Here are some numbered points:
[-53  11  -7  24  16  -2  31  27  33  64 -44  76  28  27   4   7  16   8
  22  14 -82 -34  16   6  22  62] 0
[ 80  78  58 -14  37  22  50  -1  33  36  56   9 -19 -30 -12   1  31  -3
 -22   3  10 -24 -21 -18  70 -29] 1
[ 24  37  75  30 -20 -34 -34   6 -31 -36 -29  -9  -9  55  42  -2  46  10
 -12  13 -13  10 -10 -24 -22 -34] 2
[-25 -18 -25 -15   1 127  -6  -6  -3  -5   2  -5 -13 -24  19  -8  -5   6
  -8   9  33  30 -12 -18 -27 -31] 3
[ 16   1  42  31   0  30  -2   2  29 -18  -8 -20  60  48  30  -8 -28 -24
 -16 -67 -46 -31  29   4  45 115] 4
[-17   5 -20 -16 -43 -38 -21 -25   1  -5  14   0 -11  -4 107 -30 -25 -14
 -21  66  93 107   1 -20 120 115] 5
[  2   9   9   8  18  17  12  -4  12   8 -96  35  14  15   7  19  -5  17
   7   2 -97  11  30  27  11 -19] 6
[ -6  26  34  18 -20 -33 -25  -5  -5  15   2 -24  21  11   6  -3  10 -46
 -20 -79  72  69  76  63 -16 -24] 7
[-28   4  -9  -4  -4 -22 -12 -25 -54 -31 -20 -27 -46 -42 -27 -14 -21  -7
  -9  20  86  91  98  87  12 -36] 8
[ -2   6  16  14  26  -3   9  15  18  -1 -43  -1   3   8  -4   0  14  22
   9  17 -94   8  -6   9  12   4] 9
[-30 -17 -24 -16   2 127   0  -7   0  -4   2  -7 -15 -24  17  -9  -8   5
  -9  10  30  28 -13 -18 -26 -32] 10
[ 95 119 108 -18 -16 -17  -9  -9 -11 -19 -11  -5  -8  -6 -34 -27 106 -18
 -14  14 -19 -11   3   5  31 -35] 11
[ 57  53  44  -5 -21 -17  -3   8 -14 -14 -23  13 127 127 127 127 -11 -13
   4  -7 -18  -6   4  -9   0 -11] 12
[-25  -2 -20  -9  -9 -28   7 -15  -1  82  -2 -16 -27 -45 -49 -12   3  18
  27 -10  18  -7 -16 -42  61  38] 13
[  6  20 -46 -44 -32  -2 -43  31  14  20  -8  11   7   3   1  -8   9   2
   4  53  23  63  47  50  40  20] 14
[-112 -101  -57   42  -67  -45  -11   37  -44  -38   -4   30   36  -19
   -5   21   -9  -12    5    3   29   40  -18   -2  -13   33] 15
[ 13  11  -5  -1  -3 -23   6  20  -4   2 -51 -31  45  42  47 -17 -13 -15
 -34 -54 -51  -4  -6  -5 -12  53] 16
[ 47  32  13 -18  -9  -6  12  38  29  14   5   4 117 119 127 120 -14 -19
 -15 -46  -9   1 -10   8  -4 -20] 17
[ -2 -23 -21   2   9  14 -35 -32   6  91 -56 -24 -24  -6  16 -27 -19  16
  54 -36   4  14  17  22  38  15] 18
[-21   9  -4   0   5  18  19 -12 -36 -10   0  -7 -40  -4  -1   8   5   9
   1  17  34  67   6 -16   2  72] 19
[-50 -97 -15   2  46  21  27 -13 -10  30  63 -11 -18   6 -25   0   7  55
  49 -26  32 -23  49  40  39  44] 20
[  17 -110   14   37   31   23  -36  -22   -2    5   -3   24   13   -4
   11   30  -13   10    5   15   37   12   17  -30  -56  -46] 21
[-24  -8 -23 -17 -12 -20   6   2  -7  45  -3 -19   2   0 -27 -49   5 -25
 -25  50 -23 -21 -28 -17  35  21] 22
[-26 -25 -16  -8 -10 106 -15  17  14 -10 -19   7 -12 -35  24 -21 -14 -11
 -22   4  22   4 -23 -27  10  46] 23
[-48  21  -5  23  14  -2  32  26  29  60 -40  72  26  26   2   7  17   8
  21  14 -76 -33  15   5  23  58] 24
[ 19  19   8   5  50  43  62   9  -7  -2  23  23 -15  16  22  26 -18   0
 -19 -21  61  -9  38   4  21 -32] 25
[ 62  85  57  80  88  81 109 105  84 -14   1   9 -11 -21 -22 -11  -2 -22
  -4 -24 -32  -3  10 -20 -10 -15] 26
[-30 -14  23  11 -24 -42 -33   1 -36 -59 -45  -6  -5  60  60  13 -29  11
   9 -20 -10   2  18  -2 -46  -7] 27
[-23  -6 -13 -15   1 125  -1  -9   1   2   2   0  -8 -26  17  -8  -6   2
 -11   9  25  32 -10 -20 -28 -29] 28
[ 57  50 -31 -11  67 -16  -3 -16 -22  53  63  -7 -42   5  -2  15 -32 -23
 -19 -30 -17 -40  -7 -13 -26 -48] 29
[-12 -19  -9   3  16  -5   9 -10  16   1 -12 -13   2 -17 -19 -11  -8 -13
  -7 -10  -8 -18 -19  38  61  28] 30
[ -21  -22   13   12   44   -7   37   25   20    8   17    6  -47  -41
  -45    1   -3  -13  -10  -19  -12  -27  -65  -33  -74 -107] 31
[ 11  12  16 -21   7   0   3 -24 -13  -1  -4 -21 103  78  62  18  12 -16
 -10  24   3   7  20  -9  17  -2] 32
[-18   2 -41  -2   3 -12 -41  58  78  12  20 -50 -18  -8  23 -46 -28  -3
  14  -4 -82 -30  -3  -9 -53  58] 33
[ 18  21  -3 -21  31  22  31   5 -13   8 -11  14   3  34   5  -5 -16 -14
  20  49   8  -6  30  19   4   6] 34
[127 127 127  -7 -53 -29 -38 -53 -43   3  17  11   0   4   1  -4  18   7
  20  13  -2   6  10  18  20  -6] 35
[-36 -18  11  32  16  11  29   9  18  -8   6   7   2  21  -3  11   9  14
 -16  -3   4   9   9  13   2   4] 36
[  5  13 -24   3  -3  -6  13 -20 -58 -31 -63 -35  -4 -13 -22  -3   5   6
 -13  -8   2  11   6  11  -6 -24] 37
[ -4 -27   2  -3 -15   4  12  -6  -2  47  61  -8 -38 -38   1 -28 -15  18
  29  18 -11  17  23  21   4 -22] 38
[-14 -20  -7   5  16  -4  10  -9  16   0 -10 -12   2 -14 -18 -10  -6 -11
  -7  -9  -7 -16 -17  36  57  27] 39
[  19   20   14   19   13  -42   16   26   21   15   25   36   24   13
  -45   10   16   16    7   13 -113 -114   10   15   14  -12] 40
[ -81  -41 -100  -86  -70  -18  -73  -49  -44  -26   12  -18  -24  -25
  -28   -2    0    3    7   51  -21  -23  -74  -23 -120  -75] 41
[-56 -40  -3  13  -1 -54  13   5   7 -11  15  21   6  18   4   6   5   5
   3  10 -63 -59  -2 -43   4 127] 42
[  4  11   1  10  -6 -12  -1 -19 -16 100 -17 -11  11   9  -3   4  36  34
  18 -43  -1 -12 -26 -47  57   3] 43
[-22   1 -22 -13  -4 -30   6 -18  -4  93   1 -19 -31 -45 -50 -13   2  15
  29 -13  19 -10 -15 -45  65  38] 44
[-19 -17 -29 -19 -18 -76  -8 -66 -95 -54   8   7 -16  11  21  -3 -41 -39
 -29   0  30  89 -11   4  66  17] 45
[ 63 -12  14   5   3  28 -31 -20  -2  19 -33  -9  99 127 127  65  -6  16
  18 -37 -21 -11  31  18 -33 -18] 46
[ -3  -1 -18  -9  -7 -34  -1  21  17   7  11 -16  98 108  94  -9   6  -7
  -6 -15  -7  -1  -9  -7 -23  85] 47
[  15   13    9   18   14  -48   14   27   24   15   25   38   24   18
  -46   12   11   20   10   14 -123 -123   15   17   12  -13] 48
[ -98 -127 -127    9   21   24  -19   34    2   15    1    7  -23  -24
   -7   -1    3  -24    9  -14   -6  -12   -8   25   30   30] 49
New points follow, each followed by the numbers of its two nearest points above by angle, nearest first.
[-24   1  37  38  -6 -14  -6   4  -8  -9  -3   7  48  60  47 -25 -17  -9
 -22 -16 -47 -35  69  -8  65 112] 4 42
[ 31 -24  60  59  16 -12  52  64  62  -3 -12 -22  56  50  38  -9 -35 -23
 -12 -37 -21 -19  95  -2  95 127] 4 16
[-52 -53   7  26 -28 -21 -17   6 -12   2   6  31   4  18  15  27 -28  31
  26  31  28  25  16  28 -35   9] 15 21
[ -35  -38  -79  -74  -59  -20  -75  -56  -46   -6   13   30    7   -2
   -9   25   14   27   26   38  -23  -19  -81  -44 -104  -86] 41 31
[ -45   -6  -41  -35  -31    5  -31  -27  -43  -43  -28   -4  -40  -13
  -44    7   20   31    5   15  -26  -28  -66  -13  -65 -127] 41 31
[-19  14 -54 -47 -14 -25 -22 113 113 -17 -16 -13 -45 -58 -54 -16 -26   4
  16 -42 -50 -31 -60 -33 -60  68] 33 42
[ -1  10 -15   2   4  15   4 -21 -40 -30 -31 -23 -28 -45 -42  -2   0  -1
   5   6   2 -15   6  18  -9 -80] 37 31
[-47 -51  14  31 -22 -19 -11   9  -6   7   9  32   8  15  14  24 -30  29
  24  26  26  29  24  30 -29  12] 15 21
[ 73  75  55 -11  36  21  49   1  30  31  46   8 -20 -27 -11   2  30  -2
 -19   4   7 -25 -19 -16  67 -26] 1 11
[ -54 -107  -14   -1   48   22   27  -14  -13   31   66  -12  -18   10
  -26    0    6   58   57  -25   34  -24   57   45   43   50] 20 49
[-49 -51  14  28 -27 -20 -10  12 -14  -1   6  29  -1  15  15  25 -27  27
  22  28  37  26  22  28 -30  15] 15 21
[ 26  36  72  30 -22 -35 -36   3 -34 -39 -26 -14 -13  52  38  -4  44   7
 -16  10  -3   9 -13 -25 -24 -33] 2 27
[  6  21  59  83  33   7  21 -22  -9 -23 -12 -11  -3  -2 -12 -22   4  -2
 -14  -8  25   8 111   6 124  95] 4 39
[ 78  65   6 -11  62 -21   1  13  -5  24  20  23 -19  12  -3   3   0   4
 -25 -41 -38 -22 -17 -56 -48 -46] 29 1
[-110 -108 -127    7   35   41   26   16   31   23   23   12    9  -50
  -25   13   54   19    2   -9  -20    9    8   -5   69    0] 49 20
[102 123  86 -33  66  19  36 -27  42  46  29 -14 -13 -19 -24 -16  10 -15
 -27  -5 -22 -28  -8  -9  36 -28] 1 11
[ -4  10  20 -39 -25 -25  27  40 -22 -33  26  31 -38  -5 -23  11  34 -35
 -25  17  18   9  35 -34 -27  34] 19 42
[-22 -19  -1  35 -23 -24  13  39 -50 -24   0   9  33 -53 -20  -5  46 -22
 -32  -1  14  55 -27  20  33  44] 15 45
[-28 -15  29  15 -24 -45 -33   3 -35 -60 -46  -6  -2  66  68  14 -32  10
   9 -22  -9   4  25  -1 -44   2] 27 2
[   0  -18   -3  -14  -11  -21   -4   44   62   37   -5    1   21   14
    9   -9  -21  -13  -21   31  -11   29  -36  -18   -8 -127] 31 41
[-41 -43  20   3  16 -43  39  33  25 -46 -54 -19 -24 -22 -41  -3  -8  -1
 -31 -36 -28 -28 -28 -61 -27  66] 42 16
[ -9 -77  27  21  35   2   9  20   1  -3  25 -12 -10  -9  17  16  49  78
  25 -42 -17 -51   3   9  35  -5] 20 36
[ -1  -1  -4  12   5  -2  11 -18  -4  -7  11  -8 -39 -48 -49 -28   2  22
  19  -3  52  72  50  44  34  15] 8 19
[-23  -2  39  39  -6 -13  -5   3 -11  -7  -2   5  50  63  51 -27 -18  -9
 -23 -18 -46 -38  77  -4  74 124] 4 42
[ -50  -10  -50  -36  -28    8  -27  -26  -39  -39  -24   -4  -47  -25
  -55   -3   18   32    7   18  -25  -27  -64  -11  -62 -125] 41 31
[ 18  30 -40 -43 -30   2 -38  31  17  21  -8  10   6   0  -1  -8  11   2
   0  48  18  59  44  43  39   9] 14 5
[127 127 127  -8 -54 -42 -38 -45 -34   2  16  10  -2   2  -4  -3  16   6
  19  11  -7   1   9  15  18   2] 35 11
[-22  13 -57 -55 -21 -24 -26 115 118 -19 -17 -13 -50 -62 -54 -17 -31   3
  17 -42 -48 -28 -63 -36 -63  75] 33 42
[ 58 -13  13   4   2  25 -28 -19   0  19 -23  -6  93 127 127  60  -6  14
  16 -37 -14 -10  29  15 -30 -17] 46 12
[ 11  23  -8  -1   1  14   0 -23 -45 -32 -30 -27 -30 -45 -40  -6   4  -1
   4   7  -3 -16   7  19 -10 -81] 37 8
[ -10  -11   21   12   39   -8   35   28   19    3   13    9  -46  -42
  -44    1   -1   -9   -9  -19  -13  -25  -64  -36  -75 -109] 31 29
[118  97  41 -13  56  52  33 -16  25  19  33  12  -8 -57 -65 -21  35 -29
 -29 -35 -13 -14 -15 -39  38 -34] 1 11
[ 19  20  -5 -21  30  21  32   1 -14   8  -1  13  -5  28  -2  -3 -16 -15
  19  49  16   0  29  19   3  -5] 34 25
[-26 -21  -3  37 -26 -24  12  40 -56 -29  -3   6  35 -59 -21  -6  48 -25
 -35  -7  12  59 -30  21  34  46] 15 45
[  8   7 -13   0  -4 -22   5  21 -10   3 -50 -28  44  45  51 -15 -16 -17
 -36 -53 -49  -4  -4  -5 -15  51] 16 47
[127 127 127  -7 -52 -39 -37 -52 -40   4  19  12   0   4   0  -2  20   8
  21  16  -2   4  12  19  20  -6] 35 11
[ -37  -39  -79  -70  -62  -23  -77  -54  -42   -8    9   29    3   -9
  -17   24   14   25   20   38  -19  -16  -82  -45 -104  -85] 41 31
[ 10  22  -6   0   2  13   2 -23 -45 -33 -33 -26 -31 -49 -44  -3   7  -2
   4   6   0 -18   6  19  -7 -85] 37 8
[ 20  20  11   6  47  40  58   7  -9  -4  22  23  -6  23  28  31 -16  -2
 -20 -19  54  -8  35   2  20 -29] 25 34
[-103  -83  -23  -13  -23  -83  -35   10    1  -14    1    0  -16  -33
  -24    2    1   10   -7   26  -77  -78  -20  -88  -14   23] 42 41
[ 15   4  44  30   4  32   1   5  29 -15  -9 -18  62  53  33  -7 -26 -24
 -14 -62 -52 -28  34   6  46 118] 4 16
[ 28  52  26  72  82  61  82  78  51   1  -2 -28  -4 -18 -15   9  -6   6
  -5  -1 -85 -39   9 -14 -30 -32] 26 9
[-57 -39   8  47 -65 -13  13  21  34 -72 -47  22  25 -45 -39 -11  19  50
  -4  21   1  34 -14   2   7  28] 15 36
[-18   7  -5   0   4  15  18 -13 -38 -12   3  -5 -41  -4  -6   7   4   7
  -2  15  31  69   4 -17   2  64] 19 5
[ 15   2  47  34   2  33  -2   5  32 -17 -10 -20  66  54  35  -7 -27 -25
 -17 -70 -57 -30  34   5  49 126] 4 16
[ -2 -24 -21   7  13  20 -31 -26  11  94 -57 -22 -26 -11  11 -32 -20  12
  49 -41  -1  12  16  20  42  19] 18 44
[-19  -1 -45  -5   3 -11 -40  56  78   9  29 -49 -21 -10  21 -47 -29   1
  15   1 -83 -36  -7 -14 -52  58] 33 42
